rotation steps, each row followed by its count of steps:
The counts run from 0 to 187.
[132 125 132  88 112 138 111 107 110 128  63  69 147 180 158 112 130 134
 140  96 166 149 125 155 112 146 151 111 106 160 181  70 104 145  86 148
 185 150 114 133 146 143 117 156 136 122 113 119 110 122 104 135] : 3
[ 84 182 153 160 143 188 116 121 151 131 115  89 112 101 134 145 138 173
 118 138 101 136 175 173 129 119 146 141  98 142 138 104 109 187 111 117
 145 118  87 152 139 120 106 102 120 191  88 128 119 143 155 158] : 171
[159 142 117 123 130 156  99  90 140 166 133  87 119 148 147 140 152 173
 131 164 132 142  95 172 158 113 125 164 115 155 156 109 180 186 114 106
 123 114  68 103  94 118  94 139 145 136 132 134  94 167 127 143] : 105
[148 140 124 156 107 119 119 174  89 152 121 119 112  92 149 120 115  92
 143 115 144 110 204 125 111 147 190 150 108  97 170 115 111 146 119  96
 136 152 143 140 130 138 135 160 133 166 142 101 191 115 131 152] : 158
[168 114 126 125 128 145 135 127 112  95 102 147  76 141 115 173 146 156
 156 121  54 127 110 117 158 118 111 123 149 180 138 121 112 175 114  94
 130 150 104 128 156 139 108 136  76 144 109 168  70 133 132 120] : 42
[121  61 117 140 115  82 132 115 190 117 142 166  86 137 152 119 176 170
 138  95 103 122 104 123 160 159 146 128 135 153 152 138 138 113 175 127
 108 140  81 158 125 111 117 149 104 158 138 154  98 151 122 131] : 185
[205 135 136  96 121  76 138 117 105 132 127 117 107 163 133  90 146 127
 176 110 153 128 166 133 135 170 162 127 125 147 178  97  98 140  97 163
 162 168 117 173 124 151 133 110 102 150 168  85 121 138 123 140] : 8
[126  78 137 139 133 129 140 149 103 117 100  86 144 110 110 166 120 115
  99 137 133 142 138 147 128 126  98  93  97 160 126  96 131 160 102 101
 131 137 168 108 178 145 148 144  95  82  54 143  90 128 106 146] : 128
[141 132  97 159 135 122 121 115 100 191 142  99  75 108 154 115 143 111
 130 121 111 120 183 144 100 139 127 180 104 126 101 116 134 166 148  93
  85 149 125 108 126 120 156 119 102 153 127  79 183 128 164 131] : 163
[126 181 156 135  97 137 107 131 103 103  70  94 168 114 150 126 128 151
  98 107 141 109 169  86 108  81 153 148 111 118 166  76 105 129  91 135
 161 127 119 138 156 135 155 146 135 179 121 111 140 119 122 113] : 70
[144  86  80  88 112 136 166 130 129 133  74 127 126 167 210 132 160 134
 133 110 154 126 100 125 145  94 112 116 145 130 145  81 106 114 161  97
 132 155 121  62 152 108 144 173 106 134 136 139 112 112 131 124] : 144
[109 160 147 107 107 205  89  89 118 139 102 120  83 115 152 138 130 157
 136 115  87 142 144 142 124 105 166 121  87 128 167 117 145 169  80 123
 146 125  84 162 134 166 110 116 140 165 122 111 145 146 115 114] : 175
[198 139 145 121 118  80 130 133 125 176 162 116  96 176 123  78 144 152
 145 123 133 125 151 132 144 174 172 157 135 148 157 133 134 129 116 160
 152 185  91 171 101 135 104 128 106 153 167  97 115 118 120 137] : 9
[167  91 123 170 131 102 126 145 121 133 161 159  89 142 110  88 151 157
  79 164  96  71 145 106 181 133 148 123 133 109 130 123 188 135 148 110
  85 126 132 140  93 124 120 155 123  99 151 148 121 137 108 117] : 118
[137  91 121 133 130 144 168 151 123  79  73 167  92 130 118 154 150 132
 119 133  93 120 100 123 176 130 130  92 116 145 165 102 129 122 132 143
 136 146 138 127 148 148  95 163  88  90 108 173  84 139  82 160] : 44
[ 92  71 111 109 139 134 125 117 189 140 136 120 157 150 200 129 171 161
 124 167 158 142 109 176 175 123 123 120 115 112 177 136 181 147 155 116
 117 114  84 122 109 115 141 124 146 149 130 127 103 155 129 145] : 102
[117  98 112 133 129 126 107 121 194 154 160 126 125 140 191 122 163 176
 134 157 117 151 129 167 169 126 120 145 128 120 141 149 170 163 147 101
 115 117  72 137 112 119 118 119 136 179 134 116 101 148 159 121] : 101
[ 42 119 129 147 151 145 169  97 169 133 104  93 119 100 162 140 163 149
 101 142 123 143 145 165 129 111 130 124  85 140 124  88 132 135 156 169
 134 125  99 130 162 119 150 111 109 159  78 137 123 145 153 193] : 169
[100 114 110 178 152 102 151 118 129 203 134  92  86 117 156 105 162 149
  99 124 121 118 161 156 102 136 136 166  90 121  76 106 154 126 173 129
  89 145 110 108 141 102 154 138 112 142 122 110 165 131 170 157] : 164
[112 150 163 140 101 156 120 128 107 127  63  95 166 122 165 120 144 152
  76 118 163 110 136 102 111  86 153 161 108  91 156  83 137  94 119 169
 153 138 129 115 156 126 144 159 141 156 105 120 126 119 118 155] : 69
[168 132  77 117 138 109 155 117 114 100  66 131 110 151 140 152 125 122
 162 122 148 150 140 133 144 125 126 136 149 143 159  54  78 118 117 159
 170 159 149 101 109 102 145 146  84 137 117 105 103 144 129 136] : 149
[164  91 124 170 135 134 110 138  95  91 142 105 121 108 109 156  96 135
 131 150 112 126 154 134 132 110  86 123 137 154 114 125 133 176 106  53
 106 118 131 108 111 127 168 153  88 124  67 142 133 110 129 119] : 125
[112  79 149 122 137  82 115 127 144 118 125 110 133 123 141 123 133 158
 164  88 152 165 175 153 125 175 132 128  82 126 137 144 132 153 118 153
 135 166 119 184 151 139 185 125 115 157 122  62 151 145 148 113] : 95
[174 137 137 100  94 111  95 103 109 127  96 103 111 178 130 117 133 156
 169  99 142 150 141 149 109 148 163 127 131 150 170  83 106 171  82 120
 182 163 110 154 132 136  90 142 138 137 133 104 107 132 127 115] : 4
[164 118 139 142 106 150 117 159 128 111 108 210  75 149  99 147 135 171
 126 141  82 133 132 110 164 131 147 127 142 105 148 118 144 113 117 135
 133 178 141 126 116 129  79 174  88 123 124 132  97 129  93 142] : 47
[158 150 110 103 110 169 107  99 151 147 139  77 120 116 171 133 130 143
 144 152 145 151 111 187 155 116 123 145  98 154 182 122 155 193  89  99
 143  94  76 135  98 154 131 120 138 136 137 124 128 171 137 128] : 104
[160 158 113 114  92 117 127 124 103 155 110 104  92 133 158  71 161 143
 105  79 120  86 162 103  92 141 155 149 121 142 125  83  83 154 120 107
 132 134 119 132 141 144 129 127 120 168 142 124 154 134 135  79] : 75
[138  93  99 156 139 103 145 161 128 133 154  96 139 116 155 125 114 108
 139 144 185 140 184 173 147 150 156 141 123 151 207 101 118 181 132  73
 120 104 108 135  93 108 150 139 119 129 120 130 152 139 138 135] : 16
[116 120 123 123  91 123 133  98 108 150  78  91 133 150 193  79 170 129
  79  86 134  87 139 103 106 118 166 135 114  92 137  75 123 103 146 143
 129 134 131 112 175 156 143 154 133 149 135 145 145 112 116 122] : 73
[138 106 161 134 100 125  85 118 111 165 139 112  91 111 121 110 121 133
 180 105 116 170 170 162  92 175 151 153  95 138 127 142 171 166  95 120
 116 168 119 159 137 164 114 135 108 144 118  63 147 121 125 134] : 92
[144 140 148  91 101 150  95  98 129 110 110  92 147 157 173 138 123 149
 175 116 133 159 139 155 106 101 122 116 161 160 153 103 120 163  98  87
 170 141  91 123 144 142 104 128 121 178  77 129 108  99 143 120] : 0
[118  81 148 117 128  94 122 119 168 179 160 121 117 129 155 106 172 174
 149 123 116 141 130 152 143 159 117 139  98 129 117 175 180 134 149 139
  98 156  83 170 140 151 136 113 122 177 135  93 120 137 146 163] : 97
[147 103 120  97 128  76 137  94 111 118  97 114 114 188 143  90 144 120
 167 103 147 123 142 128 130 149 161 125 104 126 184  88 115 106 116 185
 179 182 122 171 124 137 146 127 115 132 158  97 128 143 112 140] : 7
[145 117 140 115 137  94 115  79 104 132 108  92 116 158  99 158 158 140
 120 153 128 108  86 127 150 134 138 171  88 132 172 115 191 124 124 156
 125 144  59 136 143 134 130 167 120  98 141 164  73 136  95 153] : 110
[ 88  89  97 172 134  93 137 136 104 148  97 119 112 121 165 107 131 107
 113 115 165 124 184 141 114 137 155 142 100  84 128  94 135 122 170 108
 112 141 149 124 140 109 181 174 126 134 137  98 180 120 141 115] : 161
[201 144  84 131 118 132 160 139 119 165  92 119  92 163 153 128 154 151
 137 130 125 131 116 129 123 129 126 170 151 147 119  71 105 133 140 114
 146 175 130  66 121 102  65 156 104 142 130 127  95 128 143 153] : 147
[160 117 142 114 135 176 138 154 117 158 127 103 126 111 160 119 124 156
  87 117 112 114 147 131 177  99 135  98  91 130 159 135 143 195  93  79
 109  98 106 149 133 160 162 127 130 122 152 119 148 168 129  74] : 33
[119 130 130 188 163 119 115  98 104 167 125  89 102 153  95 170 133 159
 131 180 130 140 148 178 117 137 138 166  97 132 115 121 191 177 145 103
  98 155 112 114 115  98 121 149 130  96 111 115 118 122 148 164] : 22
[155 179 140 171 108 120 129 169 106  95 110 140 129 121 115 148  98 121
 143 140 135 129 199 111 131 126 170 174 141 121 183 106  76 124 113 131
 179 174 131 142  95 121 117 137  93 173 122 113 147 110 143 156] : 154
[125 111 105 109 145 133 119  67 111  92  84 104 139 159 141 170 143 150
 144 141 164 147  96 162 151 107 116 143 100 148 191 105 155 152 112 147
 142 121  75 125 113 106 166 158 135 100 132 137 101 169 107 114] : 107
[117  91 141 118 122 123 100  98 105 133 102 112 105 108 127 113 104 105
 180  97 133 175 171 175  82 177 164 111  93 130 154 117 152 152  86 131
 141 158 131 151 139 159 148 135 130 133 102  73 167 128 106 132] : 91
